128 stands for zero in the data rows.
What is the hidden score of each row? Scores go from 0 to 30, and 15 is about the middle. The score is a weighted sum of the row's numbers plus the product of two more (or one squared), each taken from its middle value.
[106 119 126 119  97 117 128 111  80 154  85 140 131 138 137  98 147 135
 131  94  97 139 141 127 137  98] 20
[115 109 130 152 100 133 124  91  84 119  84 147 146 153 142  81 131 154
 127  65  72 140 135 106 137  81] 17
[150 147 154 121 154  95 125 122 132 128 137 126 139 126 104 144  91 123
 132 117 142 101 174 117 147 139] 19
[ 96  81 119 144 121 154 123 132  75 133 128 140 162 115 150 125  95 144
 141 102  96 145  91 113 126  85] 25
[140 107 134 143  88 162 126 148  89 130  99 161 101 134  99 132 174 103
 166 163 130 128 102 148 103 133] 11
[124 114 103 143 124 132 130 122 112 126 142 104 145 154 133 140 112 132
 127 104 118 129 139 112 155 135] 27
[110  97 122 155 129 125 125 138 104 157 115 118 184 153 119 107  86 146
 155  71 125 171 151 101 169 111] 20
[124 122 139 116 130 129 134 136 132 157 133 110 137 129 117 155 106 116
 137 144 150 123 106 146 145 146] 14
[103 134 141 137 102 129 104 143 108 167 120 137 132 106 123 137 168 114
 121 128 119 135 148 118 126 128] 12
[122 103 113 142 130 118 127 150 142 153 116 144 141 131 120 156 148 122
 118 141 140 138  84 130 127 129] 12
[127 126 117 112 145 139 121 149 153 153 122 142 171 115 130 146 113 111
 154 102 127 155  99  98 163 129] 19
[137 127 127 106 130 129 124 146 113 126 115 102 132 131  98 136 121 128
 101 132 150  99 122 126 134 116] 12
[125 124 123 123  90 148 143 130 129 113  80 156  84 132 133 111 188 130
 145 161 125 125 114 131  70 126] 11
[148 110 129 123 102 137 102 165  90 136  94 145 122 115 118 104 177 125
 116 130  92 139 146 130  96 129] 19
[145 136 117 175 122  75 145  70 154 104 140 152 154 153 126  92 104 167
 159 126  97 169 170  93 117  96] 28
[118  96 120  95 142 136 123 147 130 153 118 131 120 139 121 175 116  99
 145 110 143 149 101 126 152 136] 28
[124 115 105  96 122 138 147 170  87 150 104 143 118 137 112 146 153 106
 124 109 172 132  96 149 123 116] 15
[119 126 130 138 144 134 122 165 123 157 136 116 118 109 115 135 102 131
 112 168 122 112 122 147 142 133] 14
[143 131 128 145 151 173 124 139 108 128 107 125 118 124 144 130 153 102
 117 125 167 142 162 141 109 151] 21
[121 114 146 127 134 156 124 116 122 108 121 141 106 125 139  98 182 143
 123 150 132 111 116 146  91 104] 11
[130 171  96 167 113 130 117  72 156 127 149 122 137 143 139 133  93 169
 121  81 115 120 190 121 131  94] 18
[122 135 144 126 169 124 136 141 134 152 141 118 130 130 113 172 118 113
 117 109 150 114 118 147 123 132] 12
[135 101 113 139 122 119 132 140  78 134  82 143 108 141 136 151 163  95
 167 150 152 116 110 142  74 172] 16
[105 120 150 154 131  84 139 100 143 119 167 109 149 143 143  94 104 153
 116 128 118 155 176 129 157  81] 14
[138 171 135 162 147 141 105 107 136 111 135 117 101 120 149 116  93 149
 153 128 121 123 138 135 130 135] 17
[114 144 133 158 163 112 119 121 127 147 138 139 179 137 129 125 117 143
 148 138 120 141 134 121 159  95] 12
[133 129 153 122 140 104 146 129 163 109 170  97 125 103 120 145  96 128
 136 145 134 133 124 165 146 153] 18
[132 119 137 125 125 141 133 139  85 146 107 129 141 125 114 153 113 130
 128 122 131 134 103 121 145 127] 17
[134 145 115 132 134 159 133 141 133  97  99 142  85 136 115 145 176 146
 134 149 118 110 108 131  98 154] 14
[141 129 120 118 122 115 140 152 129 150  78 134 122 124 117 173 142 104
 133 112 161 128  66 148 110 161] 13
[112 110 107 149  87 141 131 109 114 140 115 150 149 141 131 111 153 144
 109 119 102 160 116 100 100 102] 11
[137 124 130 107 150 133 125 139 152 118 151 141 132  90 119 171 135 122
  97 125 155 110 123 154 136 128] 18
[154 182 125 161 185 117 145 103 176 104 130 122  75 101 151 156 111 100
 130 178 159 128 123 163  97 161] 15
[130 177 148 142 146 123 170  91 157  39 124 123  63 109 153 115 156 148
 112 174 133 101 161 137  55 146] 17
[152 157 111 114 144 105 114 112 177 116 159 106 122 113 193 116 116 171
 125 154 124 131 148 128 103 139] 13
[129 121 105 102 120 120 122 163 106 152 104 133 124 106 116 138 102  86
 154 115 137 136  90 113 142 124] 14
[122  96 116 110 128 119 126 135 122 143 148  98 150 145 121 135 153 142
 136 118 121 122 113 140 121 134] 15
[131 119  92 116  91 162 127 125 126 112 123 146 115 108 144 128 138 105
 127 149 150 119  92 128 129 128] 16
[143 139 107 141 102 112 116  96 128  90 120 128 139 129 157 116  99 179
 119 115 101 130 139 117 129 119] 17
[124 164 130 118  97 164 138 145 126  88  61 147  63 123 124 108 187 142
  90 162  90 128  88 135  39 141] 11
[132 108 101 102 143 140 127 176 106 157 134 132 145 114 108 167 115 107
 125 151 158 157  97 135 150 132] 16
[130 119 133 104 101 124 132 142 113 139  82 143 160 150 124 149 109 117
 130 103 156 150 108 121 164 119] 14
[110 113 134 157 119 132 111 128  92 145 106 167 140 146 123 139 134 115
 144  96 102 134 112  91 124 117] 14
[111 113 129  99 122 144 123 158 120 147 135 139 136 119 124 128 117 110
 135 123 157 150 101 132 126 141] 13
[142 146 147 116 135 123 149 134 162 132 157  81 121 124 156 137 109 135
 151 136 160 116 133 154 116 156] 15
[100  74 115 130 123 115 133 101 101 137 125 134 156 153 135  93 127 176
 143  87  95 177 157  92 153 101] 17
[112 128 122 150  98 138 121 107 120 100 114 147 163 132 167  90 148 144
 143 128  97 135 138  97 133  89] 15
[124 114 121 138 126 126 104 128 125 135 115 133 134 110 126 132 112 113
 138 105 142 153 129 124 130 133] 20
[128 120 122 129 115 119 152 145  94 125 132 155 122 115 123 138 157  96
 102 133 156 107 125 126 133 113] 12
[114 113 147  99 121 123 125 164  98 169 121 141 169 123 111 126 104 129
 120 116 123 128 132 131 161 137] 11
[137 105 123 115 128 124 124 152 129 139 122 133 141 129 117 138 147 122
 163 127 144 142  76 131 153 126] 13
[123 110 142 146  95 148 124  88 136 105 127 144 133 150 186  86 135 191
 104 109  84 119 120  99 119 103] 13
[122 125 134 127 117 139 127 124 139 115 120 147 135 127 152 110 126 167
 144 127 116 111 119 117 124  97] 14
[132 147 132 143 137 114 126  97 110 108 149 125 153 158 135  94 110 129
 134 154 111 112 122 138 119 121] 14
[128 138 144 133 133 163 123 161 152 145 142 113 130 135 141 129 113 116
  94 139 144 142 134 153 145 146] 15
[147 166 118 134 145 101 149 116 140 112 133 147  90 104 104 158 147 118
 147 140 157  84  81 136  96 165] 10
[123 149 121 114 162 152 130 140 160 143 123  91 130 106 126 155 116 145
 140 107 137  88 163 121 128 132] 23
[119 108 112 124 128 112 115 163 110 161 118 123 140 151 125 150 141  97
 148 117 135 152 139 131 148 131] 18
[138  99 149 101 127 195 125 141 125 119 113 134 101 141 115 117 136 108
 111 142 142 138  94 129  94 145] 12
[152 100 104 113 109  97 128 147  99 144 144 131 152 121 114 136 155  96
 128 132 142 120 104 103 166 121] 12
[140 132 107 137 127 140 148 153 118 151  95 129 112 120 115 127 101  92
 107 132 155 114 112 164 121 165] 13
[127 116 135 164 121 116 138 135 116 145 138 133 136 121 181  80  88 162
 141 101 105 138 150  94 127 110] 15
[130 118 125 128 124 166 128 163 115 152  98 132 142 121 125 126 171 113
 128 118 112 123 135 129 125 137] 17
[152 174 134 146 118  78 154 112 142 107 171 114 126 146 129 172  75 140
 100 148 154 127 173 181 124 168] 16
[133 111 134 148 116 181 118  95 112 123 106 161 146 145 103 127 144 127
 135 103 116 138 126 127 118  92] 18
[122 143 139 111 143  73 118 132 152 119 142 103 121  87 113 166 122 115
 130 110 136 131 125 143 147 140] 18
[139 185 154 122 145  59 116 121 164 127 163  97 118  94 114 136  84 114
 126 117 137  92 127 141 133 141] 16
[129 123 160 123 166  67 148 143 138 152 156 104 124  91 107 140 119 169
 107 104 159 102 139 146 157 144] 19
[115 117 150 124 119 156 137 122 135 127 131 149  67 119 147 145 177 116
 130 171 163 118 119 161  85 177] 12
[134 121 130 126 132 120 117 151 119 132  99 122 154 119 152 141 132 129
  91 112 113 136 135  90 143 112] 13
[111 111 116 145 110 130 127 123  86 139 141 129 181 147 134  91  98 150
 155  92 114 130 167 101 168  87] 14
[126 117 122 168 121 145 123  87 149 120 103 126 152 137 140 116 120 155
 142  99  91 124 178 100 129  83] 25
[138 133 119 139 121 128 133 163 128 147 159 128 132 129 116 151 125 148
 117 141 151 113 141 122 125 156] 12
[137 170 121 132 145 128 143 122 117  80 184  78  85 120 111 158 107 141
 112 121 170  76 174 149 132 162] 19
[124 154 122 170 124 131 115 109 147  90 139 151 144 138 136 105 113 171
 116 124 101 115 144  98 115  97] 20
[118 130 121 172 125 129 130  69 131  74 140 158 129 125 181  59  94 189
 103 134  96 131 155  95 116  79] 15
[116 141 102 113 130  86 101 125 131 158 109 113 126 110  82 151  95  99
 145 106 134 128 127 125 137 123] 14
[138 161 124 137 149  94 111 140 135 128 115 106 131 148 107 157 116 132
 156  86 126 132 130 131 167 148] 18
[128 113 122 123 113 105  97 158 115 140 124 163 142 128 116 145 123 106
 141 139 153 143 120 130 130 131] 12
[135 153 104 126 139 185 148 114 158  85 104 130  97 143 141 135 144 115
 136 139 163 122 121 156 103 150] 17
[123  83 126 105 154 128 123 157 115 157 132 132 172 142 104 138 103 131
 161 120 132 138 136 134 161 117] 13
[131 162 125 153 119 126 135  97 141  98 139 133 102 129 130 116 136 133
 146 115 128 112 120 139 130 113] 15
[108 129 126 166  94 133 120  99  75 118 130 126 131 113 117 134 137 137
 133 136 107 142 118 115 109 121] 19
[126 118 120 122 144 148 115 161 123 170 133 130 137 104 145 153 123 104
 139 119 136 142  96 148 154 150] 17
[154 127 144 140 168 107 156 149 163 119 168  99 114 105 116 149 102 141
 142 155 143 135 143 177 117 179] 26
[109 130 144 141 109 151 113 141 142 104 124 136 105 125 130 138 181 133
 119 109 120 110 120 138 111 117] 16
[112 129 116 122 141 108 117 111 122 139 131 104 139 149  78 105 132 151
 127  88 119 126 142 105 170 106] 14
[137 155 113 124 112 167 159 113 124  86 112 153  73 120 133 136 134 117
 157 179 134 119 103 148  60 136] 12
[146 173 159  94 157  68 139 132 147 126 161  81 102 102 172 165 100 150
 134 155 138 116 170 167 109 126] 13
[121 145 119 189  95 119 143  81 144  82 134 140 123 154 146 101  87 160
 162 103  84 126 143 120 137  98] 17
[124 106 127 128 121  94 123 184 140 159 112 111 147 131 123 160 113  92
 149 121 144 120 114 131 173 133] 14
[130 120 138 128 146 111 131 129 145 155 163 109 137 127 108 169 126 136
 106 163 143 124 123 153 121 152] 12
[136 108 132  88 100 117 116 146 123 146  98 132 134 151 117 165 127 126
 156 100 155 134 124 136 151 157] 15
[122 123 121 122  86 158 128 121 116 145 100 148 152 141 153 105 158 132
 124 101  93 138 127 105 117  87] 10
[120 143  98 126 118 115 115 113 110 113 139 123 145 139 157 110 136 129
 158  90 130 110  97 126  94 104] 12
[143 112 147 121 163  95 129 132 148 169 142 103 156 104 144 134 136 108
 144 158 133 125 127 116 116 154] 12
[124 127 152 117 133 126 123 133 106 158 101 115 140 129 109 147 121 122
 144  92 145 163 104 135 142  96] 14
[131 139 129 109 148  95 128 158 142 140 118 117 133 103  90 161 119 129
 111 129 147 133 112 141 142 133] 16
[132  96 144 106 109 138 137 178 141 161 148 102 121 110 103 148 110 128
 144 144 136 140 115 149 125 163] 17
[123 109 150 110 119 152 124 164 136 161 156 112 124 113 122 140 118 127
 138 128 143 141 107 147 112 140] 15
[121 117 150 123 106 168 128 135 123 137  90 120 152 123 116 128 117 127
 133 131 107 126 131 123 131 115] 18
[113 254 148 138 129  45  98  74 209  47 183 109  59 106 172 136 118 174
  66 129  93 101 179 132  85 143] 16
[153 132 131 142 141 131 125 135 149 139 139  98 111 113 106 163 107 117
 135 123 150 112 153 138 105 154] 24
[142 132 135 126 168 127 120 127 169 131 174  94 115 106 134 133  99 150
 128 144 144 125 144 154 168 154] 18
[121  94 126  93  85  85 127 137 111 136 103 137 140 121 107 133 151 110
 178 121 154 134  75 130 109 142] 11
[124 120 118 124 123  87 126 132 113 147 140 120 113 105 149 150 132 131
 118 129 145 150 112 114 139 116] 22
[106 163 133 128 124 129 127 117  83 144 130 137 116 117 170  86 154 110
 108 109  96 139 117 122 109 112] 21
[129  95 134  90 112 115 117 155 114 150 128 150 125 123  97 144 144 112
 147 161 152 138 105 113 157 122] 10
[137 130 134  81 120 123 107 162  99 170 129 115 137 127  84 173 133 122
 143 125 127 121 139 124 130 155] 10
[141 136 111 120 154 150 142 125 178  97 157 105 121 114 112 162 126 124
 106 130 145 130 159 156 135 179] 25
[123 131 157  87 148 140 133 155 130 142 134 101 154 108 115 138 128 103
 115 146 124 125 146 130 166 143] 14
[117 122 116 155 132 118 136 108 129 116 118 124 145 127 153  98 129 150
 155  88 115 143 159 123 129  93] 22
[119  78 101 163 119 112 149 133 116 149 140 118 185 159  93 109 102 125
 132  56 109 156 136 100 179 102] 17
[111 109 128 141  96 166 118 122 125 126  89 152 143 138 125 145 164 140
 126 143 113 122 110 114 128 115] 14
[137 137 150 129 142 146 114 132 126 115 125 146 107 136 129 128 116 132
 152 140 117 125 118 140 121 122] 13
[113 168 128 139 131 117 169  98 153 105 155 126 127 136 144 126  98 180
 109 132  94 146 133 138 152 114] 23
[121 119 126 113 140 162 128 161 136 147 126 116 122 118 104 151 147 119
 140 127 143 114 107 148 136 164] 15
[134  96 114 156 135 148 154  95 194  94 142 154  58 147 147 160 144 107
  96 165 167  94 129 180  59 166] 14
[137 134 132 142 162 112 125 144 119 136 127  99 123 124 105 117 121 109
 149 118 147 122 136 107 152 117] 16
[100 117 136 122 138 144 115 143 100 146  90 120 147 155 140 121 147 124
 112 110 102 145 122  96 124 140] 19
[153 113 134 153 131  83 141 115 144  95 123 146  75 131 137 144 145 116
 141 150 166 106 105 171 109 169] 15
[162 104 107  85 157 135 124 171 141 136 135 106 131 132 128 169 138 124
 108 152 141 122 110 152 120 159] 15
[144 144 126 115 150 158 144 159 138 148 146 109 128 143  94 157 134 126
 117 138 142 139 107 149 149 143] 13
[109 100 124 149 119 128 101 105  96 142 114 135 132 127 145 129 142 129
 122  97 117 129 111 102 124 112] 21
[123 133 146 133 128 115 131 164 103 133 125 125 111 115 114 120 148 109
 156 139 115 114 136 130 106 140] 12
[108  98 104 136 140 151 135 121 109 117 114 138 140 157 133 102 157 130
 142 108 104 135 115  79 143 118] 18
[107 142 129 136 105 148 135 122 127 130 151 142 126 110 128 110 169 141
 113 148 109 113 118 135  94 114] 10
[146 105 135 129 123 144 133 153 111 153 133 114 126 119  95 135 138 126
 156 136 138  96 122 159 120 147] 15
[122 133 119 124 137 128 109 128 129 127 144 111 153 114 127 144 125 129
 104 109 135 107 137 114 131 120] 14
[125 134 112 123 132  84 104  92 142 108 139 140 121 129 138 130  90 141
  95 120 103 103 118 125 118 127] 26
[148 157 127 118 134 146 150 146 176 108 146 115 131 117 137 130 109 117
 123 123 160 134 102 158 142 165] 26
[123 130 121 132 138 123 163 133 144 146 131 139 105  92 127 177 117 124
 136 176 157 103  87 149 100 147] 12
[ 85 108 137 132 125 116 109 115 123 159 106 146 164 128 121 110 129 131
 132  98  93 162 112 105 129 122] 13
[117 196 151 120 123 122 119 117 146  99 110 145  81  90 159 124 185 125
 106 163  74 117 148 121  64 147] 11
[116 133 133 124 121 134  99 115 108 144 117 132 158 141 135 128 141 125
 126 119 117 162 113 117 103 127] 11
[141 177 149 164 139  85 134  71 156  69 171 139 157 146 149  91 115 163
 121 151 121 129 146 104 127 104] 16
[147 181 104 167 174  90 178  59 198  51 180 104  56 131 204 119 114 121
 129 206 170 116 207 196  71 187] 17
[126 105 129 102 130 149 136 157 125 175 130 128 154 113 147 147 118  94
 105 115 139 130 124 132 149 120] 12
[151 148 166 120 147 125 137 138 147 118 123  94 128 135  96 124 120 138
 108 152 145 134 148 139 140 148] 25
[133 146 147 118 149 133 127 147 129 122 146 128 102 102 126 121 147 117
 126 163 165 118 168 142 119 157] 23
[119 108 129 146 112 127 122 125 105 132  97 173 160 151 138  99 158 170
 108  75  78 131 133  68 136  79] 11
[136 133 103 103 156 148 126 125 161 100 155 159  98 109 128 129 105  94
 137 146 163 105 138 153 121 125] 16
[164 180 113 137 175 120 155 109 150  86 185 139  83  98 135 124 105  81
 109 190 169 133 136 150 111 147] 12
[123 101 118 105 106 148 105 157 105 141 111 148 143 120 127 143 134 104
 158 104 158 153  85 127 152 131] 15
[138 100 141  97 148 130 112 180 107 151 127 118 146 127 110 149 119 131
 149 141 164 122 118 144 148 142] 13
[130  97 129 123 119 133  95 139  94 160 124 130 154 115 106 119 144 114
 121 106 134 149 139 128 146 123] 17
[138 107 106 115 102 135 129 174 102 143  97 154 134 148  89 125 114  70
 132  79 146 137  89 126 161 105] 13
[127  99 107 163  98 134 109 120 111 119  98 157 163 138 143  84 126 154
 116  68  67 147 100 113 132  94] 17
[125 100 124 141 129  99 133  96 144  83 136 123 165 151 128  86  87 168
 128 113 102 132 178 118 163  80] 20
[129 164 138 148 171  93 133  97 140 108 169 123 100 112 132 152 103 146
 132 160 146 103 144 154 126 152] 17
[124 138 136 123 107 130 120 139 105 127 118 122  89 128 121 135 172 113
 141 149 152 118 137 162 111 148] 13
[131 109 159 140 143 155 121 128 147 141 139 131 106 104 121 126 157 124
  94 141 137 122 115 155  93 135] 19
